In the rows, zero is written as 128.
Each path below is one point turned by a fixed rotation once a step. After each direction that follows a path, write how fast that rotation turns it, in degrees each step (0 if it stays still).
Each turn is a multiple of 5 degrees from 10 to 175, or 0.
Each row of a path follows its step; steps can be skipped.
path 1
step 0: [133 124 124 131 132 114 127 121 129 132 138 128 126 134 140 126 139 140
 132 120 125 126 128 130 130 126 127 129 135 129 129 132 125 129 120 129
 127 128 128 129 126 128 132 129 138 128 143 135 140 128 118]
step 1: [128 127 122 130 125 127 131 135 127 130 126 130 121 129 117 129 137 134
 114 117 121 121 137 122 132 134 128 126 125 135 136 122 135 126 121 123
 127 130 121 124 125 134 123 131 123 114 133 139 130 128 126]
step 3: [124 127 128 139 126 128 121 126 131 127 120 131 116 134 122 131 136 128
 131 136 119 129 134 118 129 141 127 140 130 127 139 126 127 120 129 134
 128 121 133 125 128 137 132 134 119 125 133 120 128 124 131]
step 4: [133 127 143 131 131 126 118 130 122 136 128 124 132 138 127 136 134 127
 117 123 127 124 136 129 130 131 118 132 137 124 125 128 123 136 134 134
 131 126 129 133 124 131 129 124 132 133 137 118 121 122 121]
step 6: [125 130 127 139 132 138 120 127 125 118 131 124 136 130 127 122 127 138
 118 122 127 127 129 134 136 128 126 137 131 124 125 127 125 138 132 131
 120 127 122 129 133 126 135 127 125 123 138 139 128 132 114]
step 8: [122 123 136 138 125 140 122 116 124 133 124 117 129 136 134 122 131 129
 132 124 121 132 135 129 127 125 136 125 136 134 131 132 135 130 122 137
 119 124 125 124 127 123 135 124 128 132 133 129 134 120 131]
step 10: [123 116 129 137 138 135 127 134 122 130 133 135 133 131 132 129 134 125
 122 123 119 119 132 136 121 126 120 119 136 132 130 134 136 138 133 135
 126 129 126 122 127 137 121 125 127 130 125 128 137 133 131]
step 11: [132 125 120 145 129 118 119 119 129 122 128 140 128 123 126 125 134 132
 127 130 132 127 129 132 131 125 125 126 126 120 138 126 123 134 121 133
 123 145 129 124 126 136 129 139 127 127 127 124 133 128 127]
step 15: [132 130 132 126 136 123 124 131 128 130 127 133 129 131 130 127 126 127
 128 131 124 128 129 130 135 143 124 115 138 114 128 133 120 143 132 125
 131 127 123 127 125 133 144 130 134 121 125 132 134 127 126]
step 18: [129 116 126 132 121 132 128 132 124 135 124 126 107 127 124 128 135 126
 123 129 125 126 125 130 121 133 126 129 129 127 126 126 136 132 123 122
 126 121 135 114 123 123 121 126 129 125 133 134 138 131 119]
step 19: [125 125 136 132 125 130 123 116 125 130 129 140 130 139 132 115 133 136
 124 122 125 131 129 133 137 133 122 139 131 128 125 129 125 132 126 126
 124 118 130 122 133 138 127 138 129 128 137 135 135 129 128]
[127 128 125 129 128 129 128 130 125 126 127 129 126 129 129 127 130 128
 130 127 132 129 126 127 129 128 127 129 126 126 128 127 129 133 131 129
 128 125 123 125 128 130 126 129 128 126 127 130 127 131 130] | 85
[124 129 131 127 125 129 129 125 130 130 129 128 127 128 127 126 126 130
 127 128 129 129 128 126 130 129 131 127 128 127 126 124 127 127 129 128
 128 128 129 123 126 130 126 124 126 128 130 128 129 127 130] | 65
[131 129 125 124 128 123 126 125 130 128 125 128 126 128 126 126 128 126
 127 132 131 128 127 130 129 131 128 128 127 126 130 130 128 127 127 130
 128 129 127 128 129 131 126 126 128 127 128 129 129 126 129] | 170
[128 127 128 129 126 126 128 128 125 127 129 128 127 127 132 130 129 127
 129 130 129 126 134 127 130 127 126 127 130 131 130 126 132 128 126 124
 128 127 128 126 130 130 127 127 128 127 127 128 132 128 130] | 45
[127 127 128 126 126 126 129 127 130 129 129 129 126 130 129 129 129 125
 128 123 128 133 128 127 126 130 127 129 130 128 129 130 130 130 128 126
 127 130 129 128 128 128 126 123 129 130 131 128 125 131 127] | 80
[125 129 127 128 127 127 126 126 130 126 127 128 125 124 123 130 130 126
 131 127 126 127 127 125 125 126 127 127 127 127 126 128 128 129 127 125
 130 128 130 130 127 130 129 131 127 125 128 129 128 128 129] | 170
path 2
step 1: [131 127 143 130 117 126 127 127 127 126 132 132 135 130 120 130 129 129
 133 131 125 133 131 130 147 122 127 130 128 123 136 137 122 127 129 125
 132 124 128 109 134 139 140 135 143 130 128 136 127 131 135]
step 2: [122 127 132 132 118 134 129 122 122 142 131 136 129 142 124 144 123 127
 128 133 131 127 128 135 133 130 110 131 136 122 132 135 117 130 121 124
 132 126 132 124 117 130 140 123 123 134 128 129 125 120 128]
step 5: [127 133 130 120 112 128 117 123 126 135 128 121 124 142 119 124 142 135
 130 137 129 126 132 131 132 128 128 136 119 123 134 133 129 118 136 131
 129 136 133 125 118 138 121 117 125 132 129 129 127 116 123]
step 6: [136 133 130 127 123 128 130 125 128 133 132 132 140 127 116 127 133 140
 124 123 116 137 130 128 142 121 134 139 132 128 141 133 124 137 139 131
 133 123 140 118 126 139 128 123 123 129 129 128 130 131 138]
step 9: [139 117 136 134 124 127 141 123 117 140 146 122 119 129 113 132 130 134
 136 132 134 128 121 124 132 129 126 122 135 129 134 137 123 132 129 129
 137 135 129 127 126 131 131 123 120 127 120 131 128 132 128]
step 12: [138 120 128 129 126 124 127 128 126 124 127 121 125 136 118 122 135 119
 126 132 140 130 138 137 133 132 122 140 130 133 134 134 122 121 126 130
 140 133 125 124 118 123 145 118 126 134 129 121 135 120 124]
step 13: [135 134 123 120 121 130 137 136 130 121 135 128 122 144 119 127 135 122
 127 128 115 127 135 127 142 130 133 131 136 122 144 132 126 126 126 139
 125 125 128 122 121 126 138 129 137 134 120 133 126 131 133]
step 15: [129 132 126 129 116 138 123 130 136 129 132 138 124 148 121 119 131 125
 140 123 124 134 125 130 130 121 129 128 139 120 124 136 130 125 121 132
 124 125 132 124 121 131 132 119 130 130 120 113 134 121 123]
step 17: [135 130 141 133 125 129 118 131 126 137 127 128 128 135 124 120 142 126
 138 128 136 124 124 139 139 133 128 132 131 126 122 132 123 117 135 130
 133 134 127 114 125 136 144 129 132 126 127 124 137 122 125]
step 18: [133 138 131 116 125 136 127 131 120 140 133 128 131 149 127 133 131 133
 125 120 123 124 134 128 145 126 122 131 137 124 134 128 125 127 127 118
 126 132 138 120 124 136 134 132 133 133 128 137 125 132 129]
step 21: [126 123 136 136 108 125 134 120 118 128 133 117 130 139 126 143 136 140
 134 133 126 131 127 128 133 125 124 129 119 130 139 140 138 126 128 130
 129 130 132 120 131 126 128 122 135 133 126 136 131 127 124]
[127 127 131 132 129 128 129 132 127 131 126 126 127 129 128 127 125 127
 132 129 127 128 124 128 126 126 124 126 130 128 127 132 128 127 127 129
 125 127 129 127 128 129 126 128 126 128 128 129 127 128 127] | 55
[131 129 132 127 129 130 127 129 128 128 127 129 125 130 125 132 127 124
 126 126 129 133 128 127 127 127 128 129 127 126 129 127 131 131 127 129
 131 129 128 130 129 129 128 125 125 127 128 129 127 128 127] | 110
[128 126 126 129 131 130 127 128 127 130 131 126 130 128 128 130 127 131
 127 130 128 126 128 127 130 129 126 127 128 127 127 128 132 129 128 127
 128 128 131 133 128 126 131 127 126 130 125 132 126 125 129] | 155
[131 129 127 126 129 125 126 124 130 130 128 131 129 129 128 126 126 127
 127 131 125 130 127 125 129 130 124 124 127 126 128 127 127 128 130 126
 128 128 129 126 128 130 127 126 129 130 127 129 128 130 127] | 85
[128 127 131 131 125 126 129 127 130 129 127 129 127 130 128 127 130 127
 125 131 130 125 128 129 126 128 125 128 128 126 124 125 127 128 131 129
 129 129 128 130 127 128 131 128 125 126 128 125 128 128 130] | 145
[123 131 129 127 126 129 127 126 127 131 127 130 129 125 130 132 127 130
 129 126 127 127 131 129 128 127 126 129 126 126 127 131 130 124 131 128
 130 128 128 126 130 129 128 127 127 127 129 129 127 128 130] | 20
path 3
step 2: [133 145 127 128 131 133 126 138 128 132 133 132 131 122 119 125 117 127
 131 130 129 125 123 128 141 115 129 118 136 129 120 132 129 127 134 129
 128 124 131 125 127 128 114 127 137 115 127 118 128 117 132]
step 4: [137 121 117 124 135 132 133 129 131 142 136 133 132 135 127 141 137 123
 132 131 135 128 115 121 124 133 140 120 130 132 125 131 122 115 131 129
 125 125 135 119 131 130 129 121 123 130 122 127 124 120 130]
step 5: [134 133 129 123 137 127 123 121 131 131 130 122 132 138 116 117 135 123
 130 115 119 134 122 114 120 134 133 130 115 129 138 125 135 131 130 121
 130 131 132 142 131 126 126 132 127 132 126 133 129 129 135]
step 7: [138 117 141 128 136 130 123 133 121 134 139 127 127 119 130 126 134 131
 135 124 120 129 125 127 132 121 118 130 122 124 120 121 122 139 114 131
 128 129 122 130 129 120 131 142 123 125 125 137 131 134 133]
step 11: [129 125 118 120 135 133 121 133 138 134 130 126 132 137 126 119 124 134
 115 118 126 117 125 119 127 130 117 127 127 126 125 120 134 133 127 138
 125 126 128 127 134 128 131 114 136 141 123 130 123 124 132]
step 12: [127 126 134 140 137 124 139 109 126 135 129 127 127 133 132 131 122 125
 127 123 130 137 126 122 128 121 136 124 140 137 129 130 133 133 139 135
 117 127 128 134 128 127 134 125 135 132 123 140 126 121 128]
step 14: [131 129 140 129 129 138 121 124 125 114 134 123 128 125 138 127 120 131
 123 125 121 134 119 123 127 134 140 129 127 130 128 128 108 132 133 132
 123 120 133 128 133 126 119 130 124 119 134 133 129 125 118]
step 17: [131 131 117 131 133 136 126 134 131 130 133 129 131 135 122 128 129 122
 132 121 132 116 126 132 152 123 121 126 129 128 144 140 119 127 119 131
 129 132 132 136 126 128 126 124 133 132 132 127 124 125 134]
step 18: [131 128 125 128 127 119 123 136 143 140 131 120 119 122 120 124 128 131
 129 130 134 131 127 119 134 115 133 127 125 127 127 135 131 141 132 131
 116 124 136 129 124 123 139 131 126 125 123 137 133 125 116]
step 19: [136 134 117 141 126 135 129 124 132 141 136 125 129 127 128 133 137 119
 129 124 132 122 124 130 114 115 122 125 127 123 124 120 126 120 131 144
 133 126 128 136 132 120 119 122 129 124 125 129 127 127 126]
step 21: [142 135 135 124 137 124 135 137 120 121 124 143 134 128 124 124 124 123
 131 125 126 123 117 125 126 127 134 130 129 117 119 127 125 117 143 133
 126 135 125 136 131 128 122 123 119 131 129 134 132 133 133]
[128 128 124 126 126 129 127 128 127 125 128 128 126 126 127 125 126 125
 123 127 128 127 130 131 124 128 129 131 127 127 128 126 128 128 128 131
 128 129 130 131 130 129 127 128 127 129 129 127 127 127 128] | 135
[128 126 131 128 129 129 126 128 130 129 128 126 130 126 129 124 129 130
 127 125 129 128 130 128 126 131 126 129 128 126 129 127 130 129 127 124
 125 126 132 129 127 129 129 134 130 129 127 128 130 129 127] | 170
[127 127 124 130 126 126 127 129 129 130 128 131 130 133 128 125 125 128
 129 126 128 128 128 129 129 129 128 129 126 131 127 131 128 126 127 128
 129 130 129 126 131 129 131 131 128 128 126 129 128 126 126] | 55
[127 130 129 133 127 130 130 126 126 129 129 127 127 127 122 129 125 127
 127 125 125 130 128 130 127 128 128 129 126 126 128 130 130 126 127 125
 129 128 127 126 125 129 127 127 131 129 129 127 128 126 129] | 100
[127 129 127 128 127 128 129 132 128 125 128 131 129 128 127 126 128 128
 129 129 130 130 128 128 127 127 127 121 129 125 131 125 125 130 128 126
 128 130 130 125 128 132 128 129 128 130 128 128 126 126 129] | 55
[129 127 129 128 127 132 128 122 127 129 131 129 129 129 129 126 128 127
 128 128 130 130 127 129 130 124 128 128 131 128 127 129 127 129 126 125
 130 129 131 130 132 127 128 129 128 126 129 127 128 128 132] | 145
